In the rows, 128 means zero.
Named moves (each a turn or a mirror), then the moves between two rows, first move first; the first pair answered:
Q3:
[147 117 138 131 128 153  92 125 155 132 107 143 112 103 117 132 115 131
 181 171 120 121 170 112 151 153 120 147 101 103 166 144]  ->  [148 122 141 130 132 150  92 121 154 133 105 147 113 105 120 131 116 132
 182 173 121 119 171 116 148 154 124 147  99 104 163 145]
[113  96 104 114  89 157 129 129 188  94 128 111 139 141 105 145 132 129
 116 181 127 109 138 118 111 140 111 151 122 120 165 126]  ->  [109 140 132 101 121 136 133  94 168 104 113 148 138 141 119 126 133 131
 116 206 142  89 146 143  93 144 136 139 102 128 143 135]
[119 154 137 126 110 111 131  87 125  84 159 122 114 112 138 130 130 115
 130 109 130 136 111 138 120 146 160 123 131 138 120 117]  ->  [120 137 126 132  98 121 129 101 133  81 164 108 114 112 130 136 131 114
 131  99 126 143 108 131 126 145 150 125 139 136 128 114]
[143 143 159 130 135 100 135 147 135 135 157 160 146 146  98 112 109 133
  93 109 139 105 171 140 113 126 112 146 114 118 118 126]  ->  [146 120 144 136 118 111 134 165 145 129 164 142 144 146  91 120 108 130
  94  98 133 115 168 129 121 124 100 149 124 116 128 122]
Q771:
[141 126 125 167 122 128 126 143 115  73 146 150 148 109  67 140 144  94
 100 139  91 106 115 151 133 128 163 106 113 128  98 118]  ->  [123 105  95 180 114 120 124 135 121  87 136 137 132 106 103 153 149 109
 127 156  76 117  79 132 122 142 171 122 111 150 112 124]
[129  91 117 144 130 142 139 165 157 154  93 111 143 116 122 114 131 142
 151 150 103 136 127  85 143 132  95 139 124 138 153 129]  ->  [144 110 145 132 138 150 140 172 156 143 100 121 153 120  88 101 127 131
 125 133 117 125 162 106 151 120  85 126 125 116 141 124]
[156 125 132 130 101 120 138 116 100 147 150  83 130  62 172 164  94  98
 112 118 108 135 141 149 154  94 103 131 136 139 160  94]  ->  [141 103 110 119 100 120 134 134 125 155 145  68 118  78 183 166  89 117
 115 125 105 135 133 145 141 105  93 137 148 152 163 100]
Q980:
[143 121 144 148 141 144 138 125 111 145 159 195 148 122 111 142 132 112
 116 115 156 140 137 127 133 113 117 123 113 125 138 137]  ->  [124  83 100 135 115 155 129 151 151 134 162 150 122 143 119 155 127 133
 116 111 142 156 117 116 120 126 101 134 146 140 141 138]
[137 141 155 134 128 106 144 116 148 126  91 140 137 101 138 110 165 124
 138 159 112 107 155 135 167 165 114 128  92 111 150 134]  ->  [143 111 156 135 124 117 139 148 157 137 106 143 147 110 111 122 162 129
 125 131 126 115 169 132 173 149  92 135 102 101 168 136]
[150 152 205 143 165 130 166  96  94 139  97 225 128 113 134 122 159  69
 130 147 146  78 167 120 149 152 131 152  72 118 122 130]  ->  [142  55 168 140 137 161 147 192 144 157 132 193 128 152  84 160 147  96
 103  87 160 111 179 103 146 127  68 175 120 115 162 136]
Then:
Each pair is two moves apart.
[116 160  83 141  97 133 152  82 117  62 161 112  73 114 152 131 122 111
 104 107 110 169 108 123 109 106 186 126 175 150 114 144]  ->  [140 148 102 166  91 146 157  98  99  68 175 126 100  97 120 139 125  91
  99  76 118 177 127 113 137  82 173 128 167 124 139 136] => Q980 Q3
[120 104 134 131 125 146 120 150 149 138 132 118 134 123 121 109 133 130
 122 106 133 126 145 117 155 121 101 135 129 124 146 120]  ->  [112 113 142 119 143 136 117 148 150 151 131 133 132 137 123 105 130 140
 116 112 146 117 151 132 138 121 105 133 129 132 138 129] => Q3 Q980
[134 190 114  84 128 125 159  84 145  57 110 120  85 126 113  95 122 158
 109 158 109 114 125 160 110 142 142  78 135 127  62 122]  ->  [162 169 113 118  92 150 163  99 129  30 138  97 102  98  84 114 129 126
 108 116  96 143 127 136 155 121 132  80 140 101  87 103] => Q3 Q771
[160 127 170 169 113 120 183 113 115 144 133 140 110 109  73 142 103 104
 120 145  94 153 178 118 147 179 135 100 133 101  93 107]  ->  [156 100 150 187  97 122 180 117 112 150 140 128 107 104  84 164 107 107
 133 136  86 171 157  97 148 176 133 113 136 110 112 107] => Q980 Q771
[ 95 109 101 136 135 119 111 123 117 154 138 133 103 142 155 154 139 148
 138 131 129 155  93 128 100 133 137 149 136 163 141 129]  ->  [130 156 161 131 147 129 120 117  87 129 156 163 133 132 101 136 137 112
 103 103 149 140 146 157 127 107 138 123 129 122 123 114] => Q771 Q771
[119 181 153  93 146  84 128  97  67 111 137 146 147 134  87 124 148 126
  86 129 143 136 130 146 124 131 148 131 135  77 160  98]  ->  [ 94 131  91  75 112  98 117 129 120  94 141  84 114 161 100 140 141 153
  86 130 120 154 101 132 106 150 128 143 176  98 163  98] => Q980 Q980
[189 156 178 110  90 193 130 147 144  70 136 111 151 123  71  88 116  87
  74 109 117 104 158 138 162 132 115 104 147  82 103 123]  ->  [178 132 165  97  90 194 123 170 164  79 141 105 145 144  64  98 111 106
  65  99 126 107 159 142 147 130 100 110 165  91 107 130] => Q3 Q980
[125 129 104 172 117 143 114 137 121 142 148 160 103 118 146 110  87 129
 106 126 108 125 100 162 113 154 112 146 121 129 142 123]  ->  [129 135 114 174 121 141 116 136 113 146 149 171 110 114 141 108  87 124
 106 125 112 121 106 163 115 149 113 145 115 124 144 121] => Q980 Q980
[ 97 180 117  97 129 110 139  84 103 136 114 121 126 164 168  84 109 114
 152 165  90 106 118 133  97 155 154 131 126 155  96 147]  ->  [111 194 139  81 138 118 140  94 106 126 123 129 138 173 136  72 105 105
 126 151 102  95 150 152 104 145 144 117 129 133  83 142] => Q771 Q771
[132  88 137 135 138 123 128 163 148 164 141 156 143 144 110 144 115 135
 122 136 157 122 160 131 135 110  91 147 123 128 140 152]  ->  [136 121 157 150 151 109 132 127 114 164 137 181 149 125 126 142 122 123
 135 146 159 121 153 135 138 109 117 145 101 130 137 149] => Q3 Q771
[127 116 121 144 154 127 137 106 114 149 110 134 145  93 146 118 142 133
 161 147 111  91 119 107 138 137 158 132 109 124 134 132]  ->  [123  79 115 140 154 133 129 145 132 168 120 135 150 110 124 130 136 147
 150 128 124  97 130 103 134 126 129 143 120 122 153 138] => Q980 Q771
[190 139 138 199 113 150 105 143 104 128 191 156 141 129  85 130 160 129
 105  54 156 162 189 167 171  51 143 121 104  92 146 133]  ->  [142 162  54 162  76 138 110  81 150  66 151  66  64 136 185 109 163 155
 144 143  88 158 108 156 135 130 190 116 130 148  93 127] => Q980 Q980
[157 131 130 127 140 125 117 100  89 155 100 186 143 109 151 118 132 116
 131 133 165 116 147 133 139 147 132 146 128 134 102 136]  ->  [159  97 119 139 129 138 111 130  94 164 117 180 148 113 133 140 129 117
 126 106 170 134 149 120 145 131 114 158 139 129 125 136] => Q980 Q771
[ 99 127 128 104  95 127 109 145 135 104  91 114  91 124 171 147 127 143
 171 143 123 130 105 134 120 140 121 155 127 149 105 143]  ->  [ 99 134 143  99 115 120 113 145 135 124  81 136  99 127 172 136 127 148
 170 153 135 116 116 140 115 139 119 154 114 150 104 152] => Q980 Q771
[ 86 115 135 109 114 113 128 146 116 179 128 146 133 147  93 149 130 130
 143 150 152 113 146 127  91  81  99 123 143 142 131 131]  ->  [ 89 126 139 133 111 106 131 117  88 180 127 156 136 124 112 158 140 117
 163 154 145 121 128 114 100  80 120 127 125 144 139 127] => Q771 Q771
[ 93 112 121 104 135 121 118 148 144 147 150 126 113 169 125 155 118 161
 105 104 143 138 129 142  89 117 115 130 156 145 113 138]  ->  [116 158 163 116 151 115 126 113 100 137 156 162 131 147 116 147 122 131
 102  99 154 130 144 157 104 102 138 117 134 127 102 129] => Q3 Q771
[118  97 100 146 158 157 132 128  86 141 120  87 133  86 141  87 171 109
 150 115 147 154 118  83 158 122 137 145 148 154 154 161]  ->  [110  82  90 114 161 163 128 157 124 143 115  72 126 114 127  76 162 129
 130 119 154 142 136  97 144 129 116 140 166 158 143 167] => Q980 Q771
[129 189 122 108 116 159 142  96 151  52 114  74 114 106 132 120 122  84
 110 130 100 118 119 159 159 145 124  72 128  91  75 119]  ->  [118 162 109 170 115 135 142  71 108  98 107 100 122  70 182 158 140  84
 166 137  93 144  67 114 162 140 146 104  93 115 125 127] => Q980 Q771
[ 81 112 148 148 129 122 122 134 104 180 112 181 147 146 130 151 128 126
 134 119 167 123 159 158 121 111 137 162 107 133 175 130]  ->  [ 87  92 138 151 111 139 121 156 115 172 123 163 149 146 115 157 127 123
 128 102 162 133 162 149 133 104 122 162 119 123 185 124] => Q3 Q771
[130 134 135 121 120 130 138 150 152 130  99 107 128 101 132 106 125 118
 149 130 137 118 148 109 177 156 142 140 124 116  91 127]  ->  [127 130 131 124 116 127 138 150 153 132  97 105 128  99 137 106 127 119
 152 131 136 121 143 107 175 159 143 143 125 121  93 128] => Q771 Q771
[120 136 118 122 121 122 143 110 143 133  99 123 122 124 146 118 129 127
 145 157 115 120 112 118 120 154 145 124 114 138 114 127]  ->  [141 104 128 142 110 142 144 148 138 139 119 125 145 115 107 135 131 113
 132 118 124 137 130 103 147 128 118 130 117 114 145 123] => Q980 Q3
[129 126 147 140 105 165 133  98  66 114 175 180 116 112 107 170 124 111
 147 153 164 176 108 161 163 108 184 177 105 123 105 138]  ->  [105 117 121 129 112 150 132  90  87 131 149 169  95 120 145 161 124 136
 169 191 155 166  83 155 139 134 191 185 103 149 101 151] => Q771 Q980
[125 163 128 118 126 159 146 142 156 145 110 159 152 107 126  82  99 124
 133 149 110  70 150  94 105 197 149 103 116 129 117 123]  ->  [131 151 114 131 106 170 147 147 160 132 113 138 152  96 123  87 102 117
 139 144  94  79 142  79 120 198 145 105 119 123 124 116] => Q3 Q980
[105  94  84 103 153 134 130 153 182 159 124 139 128 154 116 140 140 116
  99 123 127 114 103 165 125 171  71 128 139 122 144 160]  ->  [119 156 126 112 178 115 143 100 139 158 107 179 141 125 131 119 150  93
 111 149 130  93 109 178 134 173 106 113 102 116 126 158] => Q980 Q980
